One turning vector, and how many steps it has turned:
The counts run from 0 to 320.
264	-156	172	417	31	132	224	3	-146	-5	128	278	159	269	187	107	40	147	-77	-218	315	-3	570	60	174	-232	78	-71	-179	-276	361	-392	-78	53	40	-273	-68	-291	460	161	-133	112	-298	104	29	-76	210	95	317	296	193	327	-83	3	-150	360	350	159	1	97	155	43
217
119	25	-235	-437	11	-77	30	304	139	542	212	-31	167	54	439	313	271	-50	121	-12	-186	-25	-253	246	-100	-183	-107	-70	48	150	-429	-98	-20	31	-506	231	-102	74	-158	-136	-20	-182	0	408	29	280	203	-124	-79	-248	174	16	53	392	191	162	43	157	313	-294	162	44
157
-73	-353	430	165	487	-193	380	-10	-164	342	356	-197	-258	188	231	-79	80	147	55	101	72	54	-158	9	-83	-14	-204	110	-25	22	-61	-288	90	338	-92	420	469	-104	122	369	193	12	-106	19	307	252	35	94	162	-306	125	-93	-19	97	7	95	425	-323	-67	47	-137	167
0
72	-6	46	-309	-80	-262	-304	88	-146	207	36	-340	-93	-101	104	-250	-33	179	273	-79	-221	90	-200	-237	-104	-13	198	48	95	148	-71	-465	309	65	-152	75	384	135	-229	648	-50	98	472	280	37	-82	283	427	-134	40	241	317	-49	-121	-78	240	49	-316	23	-84	111	-172
14
45	-247	268	241	219	25	102	-38	47	232	86	20	-107	138	276	229	-130	-44	190	-262	-166	-130	281	363	170	35	-228	-123	2	-175	-219	-244	-387	-2	-250	232	-149	-5	63	-168	-144	-528	-204	-221	298	411	135	-266	353	181	9	171	255	469	-63	183	145	55	-94	-97	-251	152
79
-297	-294	170	-101	100	48	37	-19	-289	-54	-143	-278	-397	186	78	-114	276	56	191	-117	0	264	213	-91	324	-294	54	83	22	-357	134	-374	25	94	120	55	-36	225	-25	452	-254	-197	88	217	61	-470	207	158	-130	26	83	438	84	192	-230	91	-73	-341	-203	396	-194	177
99
-337	-233	-377	-158	63	-87	-184	264	-62	66	133	260	17	183	471	292	-13	266	-147	-20	1	-18	-72	406	48	-568	130	29	350	-207	-101	235	-44	-47	-150	-5	-283	-43	211	175	-198	-19	67	86	39	30	205	17	-50	318	-134	308	77	184	-263	-130	-325	354	-123	-308	119	237
60
295	305	37	-242	-191	158	106	-34	-141	397	29	-258	130	-251	57	-139	18	42	-27	-120	204	43	84	-53	-140	-631	240	-106	-72	-102	-62	-308	159	-65	-5	-9	-128	282	-163	623	-249	359	15	222	-146	-46	193	157	-198	128	207	496	78	-21	-114	249	135	294	-187	-222	134	-126
23
-330	-66	142	101	138	-81	-7	-41	-192	-99	146	-139	-479	178	189	161	-214	178	242	-280	45	82	300	129	169	-16	-204	-13	62	77	196	-377	56	57	-71	-87	173	124	39	300	-258	-162	-35	-30	206	-163	313	448	-138	39	-108	307	44	-98	-323	87	132	-454	-276	312	-498	-11
93
-133	303	174	-168	112	63	-59	-19	166	360	222	-219	-88	-272	255	-252	-333	290	34	-261	-136	272	44	161	-110	-215	-218	356	-15	242	-149	-131	248	130	-256	215	197	-283	-62	124	-125	46	190	-50	147	387	205	332	273	57	274	-45	225	-50	-5	79	337	-374	-95	-274	-368	144
268
-162	30	-147	-273	39	328	40	214	12	364	180	220	184	14	282	60	140	481	-238	190	47	122	-104	511	-108	-230	127	148	0	530	-215	-121	257	-54	-1	243	-46	-377	60	162	21	253	251	73	-101	-66	234	114	-133	55	48	376	-252	70	-25	-275	240	162	89	-255	68	36
146
68	-348	86	265	-123	-40	127	313	-26	100	169	195	-298	389	236	385	-23	291	-220	55	157	214	80	216	-10	-578	-4	144	-219	121	-468	35	224	71	-135	83	-284	-299	-277	42	150	-113	-256	366	-42	-229	232	171	-257	-107	-15	249	-46	222	-5	-34	28	31	263	143	-191	175
235
-103	-85	-37	74	164	-274	-64	224	-128	-24	-76	95	-232	-266	334	-161	312	707	-246	189	-58	-99	9	185	5	-336	234	146	-3	-157	131	-347	509	-175	217	-23	-17	-102	123	337	180	-42	-196	325	-20	-60	135	190	216	155	267	138	-341	-299	120	36	241	-40	73	-383	93	75
136
345	191	-62	-233	-182	156	43	105	-79	350	65	-210	230	-137	180	-157	-109	-42	121	-169	149	133	30	-140	-149	-620	126	-17	-35	-125	-100	-374	290	3	31	58	44	379	-123	664	-102	311	53	297	-107	-102	195	286	-189	90	296	364	90	-1	-115	298	33	221	-107	-119	68	-164
21
258	66	-60	-55	123	-232	-107	6	-164	188	137	12	477	78	-62	-43	61	42	152	-149	372	-80	-23	-184	280	132	101	-239	189	173	95	127	-133	182	-333	-148	318	-591	485	81	-513	285	36	111	-78	163	211	210	101	-2	192	137	-27	40	-421	252	255	70	89	-214	355	-86
302
146	-191	69	-252	-2	-248	-369	93	-205	92	-47	-327	-3	-75	3	-288	-31	162	300	7	-253	117	-179	-263	48	100	98	45	132	138	-168	-562	337	52	-112	243	367	-20	-279	553	2	37	456	74	-18	-68	230	282	-133	54	276	405	-18	11	35	46	36	-348	15	-76	-4	-11
12
299	-299	88	209	-38	-367	-166	218	-279	28	-179	174	-97	-118	139	148	-217	324	159	-156	-88	-299	-71	-89	299	-444	358	-159	135	-211	-141	307	-73	37	-322	-271	-46	-344	199	366	-326	-83	-346	230	-11	-86	112	167	433	89	276	163	-2	258	-134	38	-16	135	12	-314	-3	19
312
294	-324	77	233	-10	-356	-171	252	-214	67	-249	222	-41	-72	191	106	-263	280	121	-177	-106	-248	-100	-65	346	-460	394	-131	103	-204	-165	264	24	50	-253	-217	-83	-238	148	373	-340	-140	-358	205	-23	-119	56	201	429	74	276	122	17	337	-18	19	7	232	45	-273	44	76
313
56	218	-109	-200	58	-204	-66	219	-76	194	311	-159	303	-121	161	308	-1	-22	288	-291	148	-139	126	295	36	-71	-315	-373	148	295	-111	-73	21	40	-485	124	-100	16	-88	-150	-468	-54	-184	-174	-29	582	146	-73	-410	27	20	236	121	112	274	12	155	173	-118	-326	-81	152
165
-229	6	103	165	161	-137	115	226	37	71	598	-132	23	309	391	144	396	143	-20	-90	116	172	241	182	-447	-459	-227	-33	116	78	19	-57	184	183	-137	225	152	142	-45	95	221	-66	41	51	357	562	119	-82	-423	285	21	-8	-45	-209	125	190	105	-43	35	-177	205	297
251
264	18	-27	11	74	-219	-140	53	-187	155	144	49	501	79	45	-53	-91	84	197	-254	319	-88	34	-288	279	66	100	-245	197	203	52	130	-153	190	-382	-131	335	-634	441	118	-432	316	-21	57	-132	116	228	228	142	-6	225	129	-28	67	-384	199	224	43	45	-222	244	-86
303
-170	31	162	-178	278	-118	-115	-23	30	280	133	-277	17	-183	26	-320	301	225	51	-28	-50	332	220	235	111	-178	-68	91	6	-14	48	-285	123	96	-242	300	145	-267	-6	-54	-89	-104	296	-172	106	532	-89	-199	118	363	278	72	137	99	430	246	183	-192	-46	-319	180	534
260
-147	-277	116	33	26	-338	-114	159	-64	-118	189	-183	-263	332	68	197	445	378	-90	140	1	87	45	290	-117	-208	194	-95	-78	193	-435	46	198	28	-187	165	-201	-43	-403	-17	17	-223	-96	172	58	-41	145	-65	-659	72	-172	248	-34	147	404	-85	39	97	228	-35	272	246
242
-72	-172	211	77	342	-339	-40	-173	-34	234	0	-178	-370	107	30	136	-51	164	292	-74	-88	49	216	459	379	434	-68	-156	-80	-3	-64	-485	-181	82	-246	31	50	-55	2	-192	-433	-531	-155	-174	207	126	23	56	150	86	-63	15	226	313	127	336	258	-142	-26	57	-179	108
84
502	-75	291	333	97	-463	-5	-4	56	-62	110	-288	287	84	-4	-249	49	124	-112	9	250	78	215	-221	-8	11	107	3	-200	-158	-292	-224	378	124	-57	129	74	-305	-46	53	-50	89	-440	245	-22	102	81	199	-93	5	163	-19	150	-77	243	494	407	100	307	-138	365	48
123
337	430	-50	360	224	-107	383	198	188	228	52	128	462	-186	91	74	142	147	-147	-308	225	-123	-124	39	114	-218	-177	-317	-28	-170	-196	-99	224	153	51	67	-249	-85	351	-61	95	-24	-273	226	-193	170	112	113	178	-411	208	186	-188	2	-310	113	462	-13	206	-285	-77	-127
38
-312	118	-13	-92	390	-268	89	203	-100	78	112	-96	35	-220	331	3	158	51	384	-500	-132	-66	-25	81	239	-209	-178	-273	297	-193	320	51	80	328	-334	-63	104	290	354	74	-398	-285	-122	32	107	351	-4	90	180	-64	233	-92	111	90	197	48	155	-267	-198	-181	-186	317
174
-195	1	-360	-49	218	-634	-352	287	84	-88	45	185	129	23	118	113	41	504	-119	-50	-17	-57	-325	245	333	166	134	-116	311	55	-83	84	342	93	-170	-215	-101	-396	302	-128	-239	-115	141	133	-198	-89	195	441	-95	-144	-89	163	-131	-92	-85	-84	72	-106	253	-344	133	44
50
291	-203	153	434	43	198	153	66	-164	-46	-122	318	209	194	67	24	74	253	-14	-147	318	110	581	111	351	-227	116	-132	-215	-243	250	-449	13	-35	143	-135	-131	-401	343	144	-140	-32	-281	21	-113	-201	146	14	279	366	193	397	-155	112	-155	241	281	134	24	99	35	89
219
-361	172	-109	-76	538	-185	153	150	-91	306	37	-61	89	-191	238	-89	68	50	311	-306	165	195	-106	211	362	-300	-212	-206	293	-242	240	-53	118	410	-65	34	114	258	420	195	-429	-207	-84	-38	68	184	-151	222	200	-41	188	-190	139	191	-113	109	46	-110	-238	-77	-269	223
177
189	-72	-230	107	233	-560	-18	273	-44	-49	-142	147	308	-133	-29	107	44	318	-295	-106	147	-86	-182	171	455	26	-49	-234	143	-234	-193	-150	346	18	-155	45	-380	-461	251	-206	-124	-29	-144	30	-418	65	132	28	32	-240	24	485	-99	149	38	-85	229	-50	181	-388	-23	210
45
79	-174	232	291	-93	77	-76	111	-29	-116	-96	283	-86	252	11	7	204	487	-42	-163	-111	107	276	114	347	-18	311	16	-193	212	-127	-48	47	139	-32	-190	-41	-700	88	-9	-88	-233	47	268	-29	-388	262	239	231	85	240	208	-247	178	144	-41	357	-237	347	130	38	79
226
-216	-64	42	110	127	-271	-154	288	100	-82	308	-192	96	381	211	38	515	268	158	-1	-19	189	47	129	-225	-92	-44	-200	46	267	-336	-21	390	211	4	257	60	219	-216	-6	127	-375	18	192	224	147	139	24	-669	196	-15	-43	-67	-54	278	71	-19	50	275	1	277	157
246
-302	-231	-267	-247	121	40	-312	195	35	116	-62	194	261	178	317	12	256	238	166	47	-75	123	-45	421	189	-338	244	-127	292	-127	-283	146	-107	-25	48	149	-295	74	128	33	-334	-268	102	-8	105	-56	54	-117	-28	541	-21	131	153	404	-90	-34	-304	536	-30	-218	327	159
64
-187	224	-13	-500	200	-70	-29	-59	58	128	9	-491	151	-263	261	-254	197	76	124	-65	-10	-8	-226	134	97	281	-55	-5	168	121	-348	-194	283	-5	150	280	-14	343	8	207	-486	47	-208	212	-24	-276	288	431	-298	-366	-83	156	206	82	-62	-99	343	73	-111	-8	-17	-201
282
-30	116	-96	-225	154	138	147	107	-117	24	171	-287	421	-69	392	-64	315	-138	66	-241	96	-238	-40	-230	-62	51	-301	-193	269	-152	-149	-205	-9	-43	143	324	-36	262	249	277	-128	190	-189	167	-15	42	471	34	-217	-333	16	436	-71	-6	-594	-155	271	41	-225	-61	-40	-205
289
472	-121	379	292	54	-453	39	-144	52	62	79	-398	-4	82	-64	-219	163	91	-205	5	182	12	159	-270	-17	-83	170	4	-182	-267	-358	-138	152	95	-145	38	53	-335	-115	33	-52	57	-359	368	14	151	106	49	-30	-47	160	39	187	-9	147	529	410	53	241	-147	426	101
121
40	-63	-352	70	286	-630	-193	256	33	-86	-210	181	294	-84	-20	18	106	429	-99	-13	92	-2	-270	166	507	165	-4	-242	195	-131	-213	-146	411	25	-68	-14	-284	-417	217	-203	-175	-176	-51	61	-341	-36	65	172	-48	-147	11	335	-169	104	-69	-77	89	-68	240	-359	8	111
47
-37	15	-166	-278	-85	312	-114	370	13	287	31	150	280	-36	339	94	322	328	8	46	-257	31	-109	218	-74	-231	-22	12	61	448	-480	-114	111	-106	-46	434	-191	-230	-133	64	216	-84	287	144	-36	59	371	-104	-97	5	229	374	-294	262	-111	-335	43	78	189	-312	-24	23
150
-54	65	24	-568	181	-67	-70	-4	14	119	-92	-487	111	-316	293	-278	123	69	48	-85	-129	24	-184	172	207	226	-19	156	88	-10	-416	-245	334	3	57	319	-124	288	-129	191	-450	16	-250	154	-18	-266	256	287	-117	-358	32	174	293	288	206	-145	317	20	-162	-56	-70	-60
280
-127	-23	80	45	142	264	-100	88	271	197	322	161	391	340	420	93	78	32	280	-330	-191	76	75	334	-97	41	25	-171	121	281	-320	231	-290	228	-91	189	-2	23	234	-118	-228	-396	93	-94	386	219	159	24	151	398	2	-188	227	398	-127	55	94	324	87	-36	195	-36
71
